(in the rows, 128 means zero)
Where one turn sends some rows of the set: a few examples, then the rows asked:
k127: [124 134 154 122 144 131 151 141 124  95 161 143 158 131 104 148 149 131
 149 143 135 100 144 126 139 130 105 142 137  65 107 102 184 119  81  99
 162 127 115 114 124 122 116 125 145 101 138 160 140 150 142 106 140 155
 126 143]
k777: [112 148 124  85 120 170 137  99 107 164 138 111 151 116 119 116 127 104
 144 109 121 124 176 141 159 124 134 135 110  92 129 142 130 156 114 135
 103 133 136 134  85  85 107 137 111 121  98 120  57 115 104 119 134 109
 120 118]
k725: [114 155 118  82 141 172 141 105 105 152 144 111 137 110 118 107 118 115
 145 105 114 129 160 133 153 134 133 141  91  84 127 144 124 121 114 141
 106 127 140 146  91  70 115 140 131 110 103 121  74 124  97 112 131 106
 109 116]
k19: [110 109 151 127 165 159 115 143 137 171 114 131 128 124 117 152 130 106
 128 140 121 154 141 133 123 146 111 107 131 126 137 120 110 129 129 155
 148 141 105 146 109 155 151 187 110  94  88 111 160  63  75 111 101 143
 103 110]
k581: [139 124 169  95 109 108 136 137 142 122 108 144 136 146  87 123 110  96
 144 128 136 132 112 113  87  95 110 111 139 161 141 166 110 128 106 131
  73  86 134 122 153 150 137 108 132 181 129 150 151  98 135 117 137 114
 139 140]
k697: [134 127 167  97 115 107 136 138 145 124 106 138 128 145  86 113 105  99
 144 125 136 138 114 113  85  94 116 114 140 159 146 165 111 120 109 139
  75  80 136 132 148 152 142 110 129 179 125 156 152 105 136 118 138 117
 136 135]
k340: [121 135 152 122 150 132 154 140 122  94 160 137 156 128  98 139 147 134
 148 142 136 102 144 123 130 128 109 142 134  64 113 100 181 109  84 103
 162 121 114 121 125 121 123 130 151  98 135 168 142 155 140 107 143 158
 126 136]
k764: [120 154 121  77 129 174 134 104 101 153 146 121 145 113 122 123 123 112
 148 110 111 128 160 132 161 142 127 142  90  86 122 145 125 128 114 134
  98 137 138 132 100  64 104 134 135 117 111 112  72 120  95 109 127 103
 112 122]
k588: [121  81 155 133 146 144 142 124 144 130 122 173  93 151 128  89 104 115
 105 120 122 122 125 154 139 119 175 137  57 155 121 118 124 156 146  94
 131 104 136 105 177 142 138 112 109 109 100  91 144 114 131 155 129 132
 126 142]
k92: [116 129 157 125 143 130 156 138 127 103 156 132 163 132  97 138 151 125
 148 143 145  99 153 129 130 122 112 137 149  65 116 100 190 130  83 100
 167 122 112 120 116 138 120 130 131 102 129 171 132 148 147 111 145 160
 129 136]
k145: [123 150 129  81 119 170 132 103 104 157 141 124 153 114 123 127 127 101
 147 111 116 122 167 137 164 136 125 138 100  88 122 146 128 151 113 129
 100 138 139 121  95  74  98 133 119 124 109 110  66 118 100 115 126 105
 116 127]
k888: [134 129 161  95 122 110 137 139 144 120 110 139 125 143  85 113 102 103
 145 125 133 139 108 111  84  99 113 114 133 157 143 162 109 108 110 142
  73  80 136 134 153 146 146 109 141 172 129 155 155 104 132 116 138 116
 135 137]
k816: [119  79 155 136 146 140 145 124 143 131 119 171  92 149 127  88 106 115
 104 119 123 123 126 157 138 119 176 135  57 155 124 119 122 158 147  96
 133 104 136 107 178 142 139 112 108 107  98  91 144 115 130 156 128 132
 127 141]
k941: [120  81 156 134 146 141 140 125 141 130 119 174  93 151 130  91 106 117
 104 120 120 122 126 155 141 119 176 136  56 156 123 118 124 156 147  93
 132 105 136 106 178 143 137 111 112 106  98  90 142 116 134 153 126 133
 126 143]
k436: [163 136 117 133 143  84 149 120 106 108 120 115 141 124 161 123 155 137
 126 171 166  92 131 148 168 105 134 117 105 177 139 137 130 137 125 111
 139 126 160 168 121 115 156 139 149 150 107 114 138 133 159  84  96 161
 112 154]
k900: [120 131 159 125 139 129 152 138 124 100 160 138 164 133 100 147 154 124
 149 144 138  96 150 128 135 124 107 140 145  64 112 102 186 133  83  99
 163 125 113 114 121 127 114 127 137 108 136 162 134 148 146 111 142 156
 135 140]
k603: [113 134 151 127 151 129 159 138 128  97 156 132 153 133  97 133 146 134
 146 142 140 102 149 124 128 122 112 141 143  61 115 102 185 115  84 105
 168 119 114 127 115 131 125 134 140  96 129 172 138 155 143 112 148 158
 127 132]
k445: [119  81 154 133 147 141 142 124 141 129 119 172  91 153 128  91 108 117
 106 120 123 121 125 157 137 118 178 135  58 156 124 116 125 155 146  93
 131 103 134 107 175 143 139 111 113 109  97  91 141 114 130 153 128 135
 125 141]
k691: [142 127 168  94 111 107 133 141 142 119 111 147 134 146  90 128 107  98
 143 126 130 135 110 110  92 101 106 114 133 160 138 166 109 122 106 133
  72  88 135 121 158 144 135 104 140 182 132 148 155  97 134 117 134 113
 140 143]
k873: [162 134 115 134 144  86 149 122 107 108 120 116 142 121 161 124 155 136
 126 172 166  93 130 147 168 103 134 115 104 176 138 135 132 135 126 108
 135 128 163 167 119 114 156 139 153 148 107 115 137 135 161  81  94 162
 112 155]
k516: [162 135 117 136 144  85 149 121 108 109 120 118 144 123 160 125 153 137
 127 173 163  91 129 149 168 107 133 115 104 177 136 135 131 136 125 112
 135 127 161 166 120 114 155 140 152 148 107 113 137 137 162  80  95 161
 112 157]
k70: [120  80 154 132 144 141 142 124 140 132 118 172  93 154 128  90 105 116
 107 120 124 120 125 155 139 120 177 136  59 155 124 118 125 157 147  95
 131 104 134 106 178 144 139 115 109 108  97  90 142 115 129 154 128 132
 126 142]
k757: [119 112 150 125 169 161 108 147 135 167 119 140 124 125 121 159 128 113
 130 140 114 153 132 129 128 156 106 112 118 123 129 119 107 115 130 154
 145 143 109 141 115 143 149 184 122  95  96 103 168  65  71 105  98 137
 101 116]
k306: [108 153 118  85 133 169 142 103 109 161 141 106 142 111 111 105 121 108
 143 103 124 130 172 135 151 125 140 140 105  88 133 145 131 137 115 140
 109 128 138 147  83  84 115 142 117 114  95 126  65 121 102 117 136 113
 113 110]
k518: [113 104 158 129 153 155 109 143 138 175 111 134 139 125 117 163 136  97
 127 144 122 147 143 138 131 146 106 105 138 127 133 119 115 149 130 149
 146 145 105 136 108 161 144 183 100 103  88 105 154  61  82 117 100 140
 107 112]
k607: [163 135 116 136 145  86 148 120 108 107 119 116 143 122 162 126 155 138
 126 171 167  92 131 148 167 106 135 118 106 176 137 137 132 136 126 111
 135 124 161 165 119 111 157 141 151 149 104 113 138 137 160  82  95 161
 112 156]
k286: [123 110 157 121 162 159 103 148 133 168 119 150 134 124 126 173 134 106
 132 143 112 149 130 132 135 159  98 110 117 126 125 117 106 129 125 146
 140 150 103 129 123 141 138 176 122  99 104  94 168  62  73 105  90 132
 104 121]
k592: [161 137 116 135 144  85 150 119 109 110 121 115 142 123 161 121 156 138
 126 172 168  90 132 149 169 106 132 113 105 176 135 136 132 137 123 112
 135 127 161 169 118 113 156 140 153 146 104 114 136 138 163  82  95 165
 113 158]
k325: [123 107 158 123 149 156 103 145 132 173 115 147 141 126 124 176 138  98
 132 146 114 148 140 140 136 153  99 106 130 127 126 120 113 150 127 145
 142 152 103 126 117 150 137 178 108 104  98  96 160  57  81 110  95 136
 109 120]
k730: [140 129 166  93 120 112 135 140 143 118 111 149 126 144  89 120 103 104
 143 124 130 139 106 109  86 103 108 117 129 158 135 165 108 107 106 139
  72  86 134 129 156 139 138 108 146 179 132 149 159 101 131 113 138 112
 139 143]

k816 goes to k70
k516 goes to k873
And these:
k145 goes to k764
k900 goes to k127
k697 goes to k581
k757 goes to k19

Where one turn sends some rows of the set: a few examples, then the rows asked:
k305: [137  83 156 181 102 114  76 144 148 109 111 160  95 150  80]
k109: [141 115 146 130 162 123 128 145 142 149 126 151 124 102 163]
k205: [146 114 119 168 131 143  72 155 131 108 132 169  77 145  91]
k232: [140  92 175 133 166 125 129 144 129 143 130 142 126 130 172]
k259: [143  94 139 186 117 158  79 145 115  97 132 160  77 147 107]
k848: [149 104 168 157 148 160  62 133  85 114 122 141 131 163 107]
k747: [ 96  76 143 180 104 162  82 123 163 116 137 106 152 134 115]
k522: [108  90 121 184 108 125 125 124 142 108 148 134 167 143  81]
k291: [150  77 155 135 163 101 111 145 136 151 105 156 165 133 148]
k509: [100 106 129 157 136 152 128 144 154 119 180 135 127 132  76]
k554: [115  83 138 167 133 168 116 149 134 114 187 120 139 143  84]
k393: [ 99 109  96 148 135 176  93 147 163 108 146 118 132 136 112]
k224: [ 95 111 119 167 118 128 130 130 158 114 159 141 144 132  72]
k13: [121 137 162 151 120 101  95 119 129 106  83 147 126 161  91]
k117: [101 112  99 149 125 142  86 150 182 121 137 116 145 138  95]
k384: [123  73 133 185 115 149 116 138 128 109 169 119 162 149  87]
k977: [145 107 136 134 154 102 120 138 147 152 107 163 149 104 150]
k742: [140  79 163 193 101 141  81 136 124  99 119 155  86 150 104]
k149: [151  76 150 142 145 103 115 143 140 149 100 150 166 115 150]
k514: [146 105 137 136 168  99 116 137 133 151 113 167 152 123 154]
k907: [ 98  87 122 168 120 191  91 132 148 105 146 112 137 131 126]
k830: [ 99  90 131 168 106 132  79 135 182 125 129 106 156 139  95]
k144: [116 141 163 121 147 129  94 143 134 115 105 159 105 155  79]
k834: [140 103 131 164 120 119  68 156 152 114 119 172  88 148  73]
k622: [130 122 164 126 163 167  73 148 110 118 127 154 105 156  91]
k300: [147  85 169 133 157 139 128 157 132 144 131 133 124 115 168]
k233: [148  67 181 133 159 117 121 150 134 145 117 143 146 136 159]
k469: [155  61 171 140 149 125 118 154 131 145 113 136 153 123 159]
k48: [141 112 167 175 119 123  76 115  97 109  97 133 140 167 108]
k152: [139 113 150 136 168 115 128 137 129 147 126 158 130 119 169]

k109 goes to k977
k232 goes to k152
And these:
k834 goes to k305
k622 goes to k144
k522 goes to k384
k830 goes to k747

Where one turn sends some rows of the set: a few examples, then the rows asked:
k555: [ 89  90 108 147 167 131  91 105 170 186 157  90 127 130 105 148]
k11: [136 125 156 155 157  98 111 142 152 135 172 101  67  98  96 139]
k884: [103 109 113 134 152 187 129  96 148 157 163 122 106 126  97 132]
k519: [144 105 141 185 104 135 118 136 110 131 164  96 118  85  84 143]
k158: [114 110 126 140 177 117 112 128 178 162 148  99  63 106  79 173]
k823: [155  95 143 167 129 132 104 116 124 137 181 104 153 117 100 164]
k276: [135  84 107 185 122 168 124 120 145 162 157 102  96  87  83 159]
k451: [ 83 130 123 112 163 112 127 126 125  96 139 127  69 117 107 170]
k997: [ 80 100 158 157 140 167 140 124 136 152 133 129  59 112 127 147]
k610: [ 80  71 122 159 169 106 132 132 173 126 149 107 103 112 103 100]
k593: [ 85 134 117  97 145  98 120 102 161 119 146 120  83 110  91 165]
k668: [121  78 115 173 120 121  98 125 163 159 175 124  99  79 147 147]
k465: [101  71 135 151 129 119 126 110 127 131 106 101 164 126  76 133]
k323: [134  87  91 100 156 129 104 113 127 115 138 108 138 100 123 162]
k837: [ 85  80 145 150 121 115 120  98 134 134 118 102 165 122  87 122]
k71: [ 81  94 120 133 119 117 105 108 160 157 125  75 111 135 125 202]
k693: [121  75 124 180 123 121  94 160 162 126 154 115 110  91 149 170]
k578: [ 84  62 124 155 163  90  70  99 126 114 117 109 108  96 119 146]
k914: [ 80 131 122 109 160 107 119 142 131  91 140 108  83 118 113 154]
k111: [100 126 118 172 185 117  98 124 137 138 132 104  67 107 103 194]
k396: [ 89  95 135 175 136 136 156  86 109 148 113  99  83 129  82 166]
k192: [ 98 117 159 163 116  93 132  95  97 115 138  90  99 131  83 164]
k565: [ 65  90 144 158 104 118 130 104 128 119 128 135 106  69 130 174]
k533: [110 129 103 147 137 147 137 122 150 106 127 125 116  68 104 118]
k621: [ 99  70 130 159 143 133 135 101  91 142 123 119 139 118  89 115]
k681: [ 83  89 142 178 156 151  85 157 122 136 104 103  81  93 101 149]
k517: [ 84 136 127  95 152 103 103  95 152 122 151 122  86 104 104 145]
k583: [ 86  58 129 116 130 117 160 127 151 136 172 114 124 116 133 171]
k454: [100 102 108 139 116 157  88 131 123 112 101  82 112 113  91 185]
k257: [111  91 123 170 109 124  96 156 169 121 159 104 127  90 149 160]
k151: [128 133 138 163 161  80  81 121 135 127 165  92  93 113 116 174]
k968: [141  79 117 186 139 165  98 122 142 136 145 105 128 110 101 199]
k461: [107  76 154 143 146 132 145  92 144 147 113  97 110 150  75 186]
k401: [ 90  63 142 148 139 130 134 117  87 131 127 107 135 124 102 113]
k495: [120  78 125 154 119 134  93 129 142 150 180 125 104  77 155 142]
k339: [116  99 179 135 137 108 147  96 128 129 162 104 105 149  80 151]

k339 goes to k823
k583 goes to k323
And these:
k968 goes to k111
k517 goes to k837
k693 goes to k451
k681 goes to k997

Where one turn sends some rows of the set: a few examples, then the rows asked:
k779: [ 97 119  53 107 146 115 110 112 146  97 175 109]
k118: [112 117  45 134 176 104 129 132 121 151 199  92]
k855: [147 163 113 158 195 102 141  65 135  83 188 117]
k478: [107 158  88 166 174 112 115 107  96 150 204  93]
k334: [193 149 103 168 169 110 154 108 139  96 193 131]
k754: [162 160 109 173 197 110 140  82 149  86 197 126]
k333: [124 129  78 170 166 103 133 127 112 171 198 103]
k319: [162 131 111 163 183  81 113  90 116  82 199 127]
k753: [169 164 110 169 188 114 155  88 150  89 191 127]
k314: [ 90 173  74 135 175 123 132 131 106 137 178  88]
k909: [188 136 100 167 179  96 123  99 128  85 208 128]
k825: [150 150 112 161 194  90 120  72 124  77 198 119]
k235: [126 150  70 160 168 121 151 102 118 172 200  94]
k794: [188 134 102 157 164  97 168 103 141 109 180 130]
k156: [ 81 160  75 143 185 108 118 137 110 133 180  96]
k972: [111 145  87 171 172 101 111 118  96 153 201  99]
k980: [157 166 109 153 187 112 165  70 146  95 180 116]
k675: [191 123 100 158 161  86 145 109 129 102 186 132]
k771: [133 143  54 149 180 140 164 116 165  66 176 125]
k29: [174 153 105 153 173 110 175  86 148 105 178 124]
k97: [103 122  54 105 138 117 112 119 139  98 174 109]
k714: [104 137  62 108 132 123 122 129 143 102 160 111]
k880: [118 133  84 173 170  98 121 126 101 162 200 104]
k453: [181 120 104 161 169  77 123 104 119  89 195 131]
k450: [ 97 119  54 146 185  96 117 137 119 145 193  98]
k502: [181 160 108 168 178 113 157 101 146  95 189 129]
k648: [144 133  56 153 172 131 164 137 159  69 170 133]
k131: [128 134  73 164 166 111 146 117 117 173 199  99]
k116: [151 127  60 153 161 117 128 147 129  56 181 136]
k869: [108 165  84 161 175 120 128  98 101 152 203  89]
k773: [107 129  59 104 131 121 119 124 137 102 165 110]
k856: [125 148  53 144 186 142 149 102 156  57 186 118]
k885: [ 84 138  70 148 188  97 113 140 116 137 187  97]
k184: [164 149 108 174 197 102 128  80 140  78 207 124]
k317: [117 149  49 120 162 128 147 125 109 148 192  86]
k505: [176 137 101 170 187  98 118  88 132  80 209 126]
k12: [152 127  58 154 162 123 149 150 144  67 173 134]
k88: [ 82 128  63 116 153 114 118 114 157  98 163 110]
k749: [120 131  41 124 167 117 138 128 115 152 200  90]
k128: [140 133  61 147 169 118 112 136 122  46 191 132]
k21: [ 87 137  68 117 149 118 124 123 155 101 155 110]
k8: [194 138 101 166 169  99 138 108 132  91 202 130]
k496: [115 160  77 158 171 125 144  95 112 161 204  90]
k268: [105 170  61 125 165 128 143 127 106 143 184  87]
k273: [130 142  58 146 179 125 114 114 126  42 197 123]
k207: [ 90 122  57 112 151 112 112 111 153  99 172 107]
k231: [124 148  54 146 187 135 129 104 140  43 193 120]
k283: [ 95 138  65 112 141 122 127 127 149 103 156 110]

k880 goes to k333
k749 goes to k317
k231 goes to k273
And these:
k29 goes to k980
k334 goes to k502
k97 goes to k773

Where one turn sends some rows of the set: a few examples, then the rows asked:
k765: [117 129 110 108 111  87  96 139 110 115 102 144]
k986: [ 50  98 135 122 135 110 110 107 121 147 168 215]
k551: [ 79 109 116 126 126 116 144 164 163 184 152 188]
k357: [125 102 135 105  80  97  92 123 106 127 121 148]
k33: [ 67  95 124 111 136 113 138 151 172 181 157 179]
k903: [110 136 109 132  87 111  68 148 129 135 132 143]
k468: [ 65  97 143 118 128 110 109 118 137 145 184 214]
k10: [ 99 102 122 103  85  69 107 124 100 121 109 141]
k751: [ 69  96 107 122 140 112 133 167 158 185 153 173]
k269: [ 40 113 139 125 131 119 116 107 113 148 160 207]
k238: [ 68  96 139 111 133  98 131 114 141 137 179 211]
k329: [ 59 112 104 129 135 114 145 150 143 192 130 189]
k854: [102 131 109 114 102 104  93 128 104 107 118 129]
k260: [ 57  98  99 129 151 110 133 149 145 187 133 177]
k139: [113 126 112 119 104 100  91 123 116 106 116 133]
k486: [ 95 104 123  99  77  77 106 139 100 123 123 134]
k51: [110  99 128 101  81  71 105 132 113 118 123 140]
k562: [ 45 100 115 111 141 119 142 143 149 186 140 180]
k289: [117 127 106 140 103  99  70 123 132 131 112 153]
k634: [111 110 132 101  76 106  94 133  92 132 122 142]
k919: [ 83 101 110 132 143 104 142 139 166 181 133 198]
k845: [ 48 109 138 103 122 108 132 132 124 147 188 201]
k308: [ 84  91 119 127 146 111 140 133 167 187 142 183]
k871: [123 123 139 107 100  83 106 120  94 124 122 141]
k618: [ 61  97 111 124 143 120 143 136 145 195 132 175]
k473: [124 129 116 104 102  91  96 153 116 115 114 141]
k402: [ 44 101 131 112 136 101 132 107 117 146 165 209]
k654: [120 125 141 103  96  87 106 129  95 127 129 136]
k915: [115 126 137 105  97  88 106 124  85 128 123 137]
k866: [ 56 115 150 119 115 124 113 134 130 146 188 200]
k548: [108 134 109 105 103  93  98 154 100 120 110 138]
k710: [ 72  98 119 119 131 124 142 154 156 195 156 172]
k512: [ 92 136  99 135  97 111  71 133 109 141 110 146]
k755: [ 69 103 148 129 134 110 114 105 146 138 170 214]
k244: [ 50 106 139 116 122 119 109 127 119 150 185 208]
k219: [ 76  91 107 128 153 104 132 147 166 179 141 180]
k150: [110 130 115 115  96 104  93 133 114 107 127 128]
k642: [ 65  89 119 117 150 106 138 127 165 178 135 189]
k196: [113 105 127 107  87  99  92 115  93 129 108 147]

k512 goes to k903
k139 goes to k854
k618 goes to k710
And these:
k51 goes to k10
k642 goes to k562
k755 goes to k269
k329 goes to k551
k871 goes to k915
k986 goes to k244
k845 goes to k238
k357 goes to k196
k473 goes to k765
k219 goes to k260

Where one turn sends some rows of the set: a few examples, then the rows asked:
k459: [155 136 114 125 134 128 163 113 155 121 139 119  88 130 109 100 110 100
 107 128 124 174 123 181 126]
k687: [114 106 159 120 139 118 122 101 122 139 166 126 116 142 100 111 167 133
 141 148 113 138 173 133 166]
k787: [108 145 117 126 121 114 142 138 146 123 141 153 168 112 129 158 175 125
  96 135 115 105 155 120 138]
k748: [143 138 117 104 109 136 111 104 154 116 148  81 148 124 121 107 170 136
 101  97 101 146 102 134 123]
k53: [118 120  96 137 152 143 180 126 141 164 145 124 112 116 103 160 126 126
 145 159 125 100 119 135 150]
k133: [131  97 169 140 138  95 150  99 118 134 148 140 118 162 104 153 162 155
 130 127 120 119 128 118 124]
k136: [135  97 126 109 161 128 101 133 112  97  64 121 113 130 124 126 156  93
 136 119  99  85 138 147 133]
k737: [124 144 143 100 139 124  90 110 142 134 101 104 103 153 151 105  76 112
 161 136 144 139  97 143 154]
k426: [144  87  82  98 116  85 156 114 146 117 106 129 127 116 150 107  82 129
 108 106 115 145 142 159 122]
k644: [159 113 139 133 131 121 169 124 127 112 104 142 111 150 113 185 158 129
 159 106 134 129 116 108 119]
k814: [138 137 109 112 140 110 134  94 164 127 100  83 149 148 172 102 139 131
 127 132 152 143  78 125 145]
k488: [149 146 148 129  77 149 129 132 113 116 125 160 120 137 157 133 105  94
 100 154 128 140 123 133 135]
k110: [137 148 128 121 130 117 136 130 121 116 112 156  91 116  89 137 128  91
 139 119  84 124 157 180 115]
k989: [130 113 112 104 112 139 171 140 103  97  89 121 110 117 108 149 155  92
 159 107 142 148 135 110 150]
k448: [124 134 155  98 118 107  83 105 138 117  99 136 131 162 153  93 105 115
 114 139 144 166  97 144 129]
k904: [134 109  68  72 116 134 110 105 180 139 128 117 129 130 157 123 119 153
 124  92 109 134 149 125 128]
k895: [123 107 100  79 127 119 142 117 139 143 126 134 129 178 136 109  66 137
 139 146 101 102 128 111 101]
k591: [108  82 108 151 156 111 158  95 133 144  89 140 104 136 136 133 142 128
  93 149 151 100 146 148 144]
k557: [112 161 138 104 133 116 125 108 145 122  93  84 119 140 197 119 109 122
 136 125 136 111 102 128 149]
k897: [ 89 102 122 103 147 116 118 128 146 117  62 115 142 143  67 117 115 125
 140 140 129 116 164 134 121]
k923: [120 138 115 130 107 141 125 129 132 153 143 108 137 151 102 140  78 120
 156 148 147 119  91  97 138]
k138: [145 105 111 103 142 168 134  93 148 137  69 116  84 154 115 138 159 149
 117 123 125  88 125 130 126]
k124: [114  94  79  96 151 106 106 123 129 137 151 132 134 141 183 114 113 104
 134 115  96  98 132 121 134]
k925: [194  98 106 100 102 119 120 123 140 122 108 156 145 148 163 117  93 125
 137 148  96 126 139 133 127]
k419: [135 148 129 117 154  94 126 103 182 119 104 127 139 168 163 103 125 116
 116 137 149 171 109 152 121]
k279: [128  94 120 136 122 132  92 113 156 137  82 148 160 140 124 136 158 134
 121 168 142 120 174 125 154]
k28: [135 121  95 107 115 115 119 119 141 130 129 134 153 121  40 116 155 127
 125 119 119 144 125 136 132]
k312: [101 164 128 141 151  95 125 139 149 122 156  96 147 129 152 147 126 100
 140 105 105 103 130 129 123]
k932: [ 96 129 133  87 113 147 147 125 118 113 122 115 107 121 103 111 158 107
 146 131 127 151 186 123 167]
k253: [137 122 131 106  83 170 135 111  89 139 114 135 105 112 114 146 144 131
 122 144  93  98 105 130 130]

k488 goes to k748
k687 goes to k644
And these:
k737 goes to k419
k591 goes to k136
k426 goes to k124
k28 goes to k53

